In the rows, 128 means zero.
Rotation paths and how fast each direction turns (deg/step)
Each turn is a multiple of 5 degrees from 10 to 175, or 0.
Each row of a path follows its step; steps can be skipped.
Rotation 1:
step 2: [125 124 124 113 120 125 121 135 129 133 125 125 128 123 121 128 128 142
 126 123 137 123 139 133 137 136 129 127 135 134 128 131 125]
step 3: [124 122 135 122 120 120 125 122 131 121 123 134 124 118 134 134 125 128
 119 120 132 120 129 138 119 123 130 137 138 134 125 135 130]
step 4: [127 118 125 120 125 133 137 132 130 137 129 124 126 130 127 122 131 135
 118 128 134 126 118 123 120 124 140 140 132 139 129 136 134]
step 5: [121 122 133 131 122 134 125 131 121 130 123 132 113 131 121 127 124 132
 125 136 121 119 138 124 128 118 138 128 135 128 126 134 137]
step 7: [136 131 125 113 116 131 134 130 128 132 126 128 123 127 130 122 129 129
 134 123 128 116 141 131 129 139 137 132 124 124 121 126 134]
step 8: [133 128 132 120 118 122 117 134 126 122 123 126 117 130 139 134 134 122
 128 132 133 132 136 131 126 133 128 143 138 130 128 132 129]
step 9: [128 129 140 114 117 134 125 136 127 139 128 129 124 124 124 123 122 122
 125 128 139 124 118 130 127 131 128 134 131 137 136 129 125]
step 11: [127 124 132 124 132 128 128 124 132 136 118 128 124 141 131 112 138 128
 118 131 130 118 125 125 130 128 130 127 142 134 122 130 122]
step 12: [126 120 141 132 123 132 132 127 138 132 123 129 121 134 125 125 124 124
 121 126 132 121 136 129 126 139 141 131 126 115 120 125 133]
step 13: [132 121 126 131 126 124 121 136 141 138 120 125 116 123 139 124 132 135
 133 132 131 131 136 129 136 132 137 136 126 128 129 132 123]
step 15: [120 129 128 122 119 116 125 133 135 133 132 133 125 118 126 137 137 130
 118 128 132 124 126 125 116 132 130 139 130 128 121 136 125]
[127 126 131 131 128 131 124 132 127 131 128 127 126 126 127 129 124 129
 131 132 129 131 127 127 132 125 129 128 127 128 133 127 130] => 90
[130 129 127 128 128 125 123 126 133 131 132 127 127 129 132 126 131 130
 125 128 127 131 128 127 126 128 126 126 128 128 132 131 131] => 155
[126 129 130 127 133 131 129 127 129 133 128 129 133 126 127 127 127 124
 128 126 127 130 131 127 126 130 127 132 130 129 128 127 132] => 135
[130 128 129 129 126 132 129 126 128 127 130 126 133 129 130 127 126 129
 126 127 132 124 122 125 129 132 128 129 127 128 130 126 130] => 140
Rotation 2:
step 2: [125 129 140 134 137 127 126 124 136 128 127 131 133 120 124 137 119 134
 126 118 122 143 124 125 122 132 126 130 129 124 132 133 130]
step 3: [129 131 112 124 133 120 136 123 122 118 129 130 136 121 124 132 133 133
 126 128 133 130 122 117 132 128 125 120 129 130 134 134 125]
step 5: [128 123 127 123 128 140 127 126 119 134 118 135 123 139 132 122 135 119
 124 131 122 123 127 133 129 136 128 133 125 122 137 135 130]
step 6: [127 126 141 125 125 123 120 123 127 130 135 129 124 120 129 121 137 128
 128 126 129 129 133 138 130 132 139 118 122 116 126 127 132]
step 8: [133 127 117 132 151 127 131 129 132 133 127 127 120 123 130 135 127 127
 127 127 135 126 130 127 135 122 125 128 128 132 118 124 126]
step 9: [128 124 129 137 131 123 127 124 129 137 134 122 129 142 114 129 128 124
 125 131 124 124 135 119 131 135 130 130 137 140 132 130 126]
step 10: [119 127 119 133 122 127 125 129 122 133 130 136 135 133 126 121 129 138
 130 138 129 128 128 132 131 137 124 134 129 118 133 114 132]
step 13: [129 131 129 118 134 133 128 128 132 131 122 117 137 120 126 125 126 119
 135 133 126 129 131 120 132 123 137 124 132 128 124 121 114]
step 14: [129 117 124 131 129 137 135 121 132 131 116 132 123 125 120 123 127 128
 136 128 115 138 126 130 128 133 128 132 136 132 131 131 133]
step 15: [127 125 136 131 137 118 133 123 120 127 130 140 129 128 126 130 132 142
 131 125 131 131 123 135 132 130 137 130 127 123 140 133 121]
step 16: [134 129 124 120 117 113 126 122 121 118 136 123 124 126 134 130 136 128
 127 133 132 131 130 127 126 123 124 136 133 132 132 134 135]
[130 127 124 131 127 129 129 127 129 130 128 125 126 125 128 129 128 124
 129 125 129 123 128 125 124 127 129 129 127 129 133 124 125] => 80
[130 127 129 127 130 126 125 133 128 127 127 124 130 127 133 128 131 127
 128 128 124 128 128 130 123 131 127 125 126 127 127 126 130] => 65
[129 127 129 126 123 127 127 127 127 132 128 125 130 129 128 129 127 125
 128 126 125 131 129 125 126 129 126 132 127 131 129 135 128] => 160
[128 126 126 127 133 124 128 128 127 128 131 131 128 126 126 127 124 128
 128 127 125 128 123 127 126 130 128 129 131 133 127 128 127] => 60
[127 128 128 128 127 127 129 132 132 131 125 130 128 127 125 126 126 124
 127 130 128 129 129 128 129 134 132 129 130 125 131 128 131] => 85
[132 130 124 129 130 131 125 129 130 127 125 128 127 127 128 125 123 129
 127 129 126 130 129 134 127 125 126 132 128 128 129 129 127] => 115
